data =
27,26,75,44,58,39,74,73,53,43,48,66,67,44
42,14,63,54,45,35,77,44,55,38,40,80,65,39
28,29,73,46,58,38,71,72,55,44,48,67,65,44
33,54,55,39,51,10,71,53,54,51,66,64,44,36
44,55,50,45,53,18,73,67,54,39,67,69,37,21
36,29,72,44,54,40,70,62,47,44,42,70,61,40
37,7,57,62,44,35,79,48,58,44,44,78,66,35
44,54,52,46,53,19,74,68,52,41,67,67,37,23
36,42,39,52,31,27,60,75,60,47,43,51,59,19
36,31,68,43,56,42,70,63,47,43,41,71,61,37
37,6,58,62,45,33,78,47,56,40,44,79,64,32
28,27,73,46,57,38,74,73,55,45,47,68,68,44
37,41,38,53,32,25,61,77,61,47,44,49,59,17
43,15,64,56,45,35,76,46,55,36,39,78,65,39
37,8,56,62,45,34,78,47,56,41,46,78,65,34
Rows and columns are counted from 1.
(1, 1) => 27
(8, 8) => 68
(9, 6) => 27
(10, 8) => 63
(1, 5) => 58
(11, 12) => 79
(8, 4) => 46
(14, 5) => 45
(8, 7) => 74
(12, 9) => 55
(4, 6) => 10
(1, 10) => 43
(9, 3) => 39
(15, 14) => 34
(5, 10) => 39
(10, 12) => 71
(5, 2) => 55
(12, 6) => 38
(9, 14) => 19
(10, 9) => 47
(13, 8) => 77
(2, 3) => 63
(9, 10) => 47
(7, 2) => 7
(5, 13) => 37
(3, 1) => 28
(14, 6) => 35
(2, 2) => 14
(4, 13) => 44
(9, 1) => 36
(14, 3) => 64
(1, 11) => 48
(3, 10) => 44
(11, 4) => 62
(1, 8) => 73

B = [[-1.124, 0.727, -0.129, -3.310, 0.756, -1.195], [0.025, -0.581, 0.973, 4.930, -1.245, 0.952], [0.893, -1.678, 1.264, 3.351, -0.866, 1.261], [-1.004, 3.132, -1.828, 6.307, -1.407, 0.199], [-1.076, 4.278, -3.306, 1.207, -0.059, -0.880], [-3.602, 2.738, -0.287, -4.636, 1.009, -2.849], [3.421, -2.242, -0.163, 2.979, -0.563, 2.397], [3.683, -2.864, 0.175, 2.177, -0.421, 2.469], [-1.170, 2.739, -2.013, -2.626, 0.756, -1.366], [0.395, -1.701, 1.154, -3.144, 0.663, -0.109], [3.100, -3.186, 0.735, -0.548, 0.181, 1.754], [-1.095, 3.012, -2.042, 1.261, -0.194, -0.700], [-3.517, 2.638, -0.077, -2.348, 0.423, -2.400], [3.012, -1.333, -0.574, 5.473, -1.171, 2.528], [3.359, -2.544, 0.085, 2.044, -0.386, 2.245], [-1.276, 3.346, -2.410, -1.447, 0.477, -1.322]]
Indices start at 1.
(1, 1)	-1.124
(15, 5)	-0.386
(3, 3)	1.264
(6, 5)	1.009
(1, 6)	-1.195
(8, 1)	3.683
(11, 2)	-3.186
(14, 1)	3.012
(5, 3)	-3.306
(4, 3)	-1.828
(8, 6)	2.469
(2, 6)	0.952
(13, 1)	-3.517
(7, 4)	2.979
(1, 2)	0.727
(4, 6)	0.199
(9, 6)	-1.366
(4, 5)	-1.407
(8, 5)	-0.421
(16, 3)	-2.410
(5, 4)	1.207
(1, 3)	-0.129
(3, 5)	-0.866
(15, 6)	2.245
(13, 5)	0.423
(1, 4)	-3.310
(7, 6)	2.397
(5, 5)	-0.059
(12, 1)	-1.095
(3, 4)	3.351
(13, 2)	2.638
(10, 5)	0.663
(10, 4)	-3.144
(2, 3)	0.973
(8, 3)	0.175
(14, 5)	-1.171

A =
0.796	0.063	-0.419	1.112	-0.310	0.768	0.692	0.138	-0.682
0.659	0.240	-0.590	1.196	-0.596	0.394	0.856	0.339	-0.717
0.604	0.312	-0.660	1.230	-0.713	0.242	0.923	0.421	-0.731
0.432	0.533	-0.875	1.336	-1.072	-0.228	1.129	0.674	-0.774
-0.010	1.103	-1.427	1.607	-1.997	-1.435	1.659	1.325	-0.887
0.471	0.483	-0.826	1.312	-0.991	-0.121	1.083	0.617	-0.765
0.366	0.617	-0.956	1.376	-1.209	-0.406	1.208	0.771	-0.791
0.549	0.383	-0.729	1.264	-0.828	0.092	0.989	0.502	-0.745
-0.084	1.199	-1.520	1.652	-2.153	-1.639	1.748	1.435	-0.906
0.549	0.383	-0.729	1.264	-0.828	0.092	0.989	0.502	-0.745
0.568	0.357	-0.704	1.252	-0.786	0.146	0.966	0.473	-0.740
0.321	0.676	-1.013	1.403	-1.304	-0.530	1.262	0.838	-0.803
0.678	0.216	-0.567	1.184	-0.557	0.446	0.834	0.311	-0.712
0.640	0.265	-0.615	1.208	-0.637	0.340	0.880	0.368	-0.722
0.842	0.005	-0.362	1.084	-0.214	0.893	0.638	0.070	-0.670
Rows and columns are counted from 1.
row 1 col 1	0.796
row 9 col 3	-1.520
row 3 col 4	1.230
row 15 col 9	-0.670
row 5 col 3	-1.427
row 7 col 3	-0.956
row 8 col 7	0.989
row 7 col 1	0.366
row 2 col 8	0.339
row 10 col 5	-0.828
row 14 col 1	0.640
row 4 col 9	-0.774
row 14 col 8	0.368
row 11 col 2	0.357
row 2 col 4	1.196
row 4 col 4	1.336
row 1 col 9	-0.682
row 10 col 6	0.092
row 15 col 6	0.893
row 1 col 3	-0.419
row 14 col 4	1.208
row 12 col 9	-0.803
row 11 col 9	-0.740
row 7 col 5	-1.209
row 5 col 9	-0.887
row 12 col 6	-0.530
row 10 col 4	1.264
row 8 col 5	-0.828
row 4 col 2	0.533
row 3 col 6	0.242
row 7 col 4	1.376
row 7 col 6	-0.406
row 2 col 2	0.240
row 2 col 3	-0.590
row 4 col 8	0.674

grid =
array([[1.603, 0.000, 0.000, 1.849, 2.711, 2.227, 0.902, 0.947, 0.847,
        0.000],
       [2.655, 0.000, 4.532, 3.129, 3.706, 7.055, 2.250, 2.710, 1.029,
        1.867],
       [0.869, 1.017, 1.016, 0.000, 1.159, 6.215, 0.793, 0.000, 0.000,
        3.063]])
Rows and columns are counted from 1.
(1, 1) -> 1.603
(2, 8) -> 2.710
(2, 2) -> 0.000
(3, 7) -> 0.793
(2, 9) -> 1.029
(2, 6) -> 7.055
(1, 7) -> 0.902
(2, 5) -> 3.706
(2, 3) -> 4.532
(3, 1) -> 0.869
(3, 6) -> 6.215
(2, 10) -> 1.867
(1, 10) -> 0.000
(2, 7) -> 2.250
(1, 2) -> 0.000
(1, 9) -> 0.847
(1, 6) -> 2.227
(2, 4) -> 3.129

x =
array([[107, 132,  98, 100, 158,  64,  88,  86, 137, 220, 135,  40],
       [172, 160,  93,  89, 175, 209,  67, 122, 155, 115,  82, 191],
       [115, 126, 107, 112,  47, 164, 186, 153, 129,  67,  77, 167],
       [ 97,  92, 127, 139, 133, 110, 121, 122, 136,  96,  95, 107],
       [131,  86, 120, 118,  86, 144, 168, 178, 101,  24,  99,  86]])
Indices start at 1.
(1, 1)	107
(3, 7)	186
(1, 5)	158
(2, 1)	172
(4, 8)	122
(4, 5)	133
(1, 2)	132
(5, 12)	86
(5, 5)	86
(1, 12)	40
(2, 2)	160
(3, 6)	164
(3, 9)	129
(5, 4)	118
(1, 8)	86
(2, 5)	175
(1, 9)	137
(4, 3)	127
(3, 2)	126
(4, 6)	110
(1, 3)	98
(2, 11)	82
(5, 7)	168
(4, 9)	136
(5, 6)	144
(3, 4)	112
(4, 4)	139

X =
[[221 220  89 214 215 223 223 221 203  16]
 [160 162  32 169 168 151 145 140 152  57]
 [ 61  64 128  82  75  57  55  55  89 173]]
Indices start at 1.
(1, 1) => 221
(2, 5) => 168
(2, 9) => 152
(2, 7) => 145
(2, 3) => 32
(3, 1) => 61
(3, 5) => 75
(3, 2) => 64
(1, 3) => 89
(3, 3) => 128
(3, 6) => 57
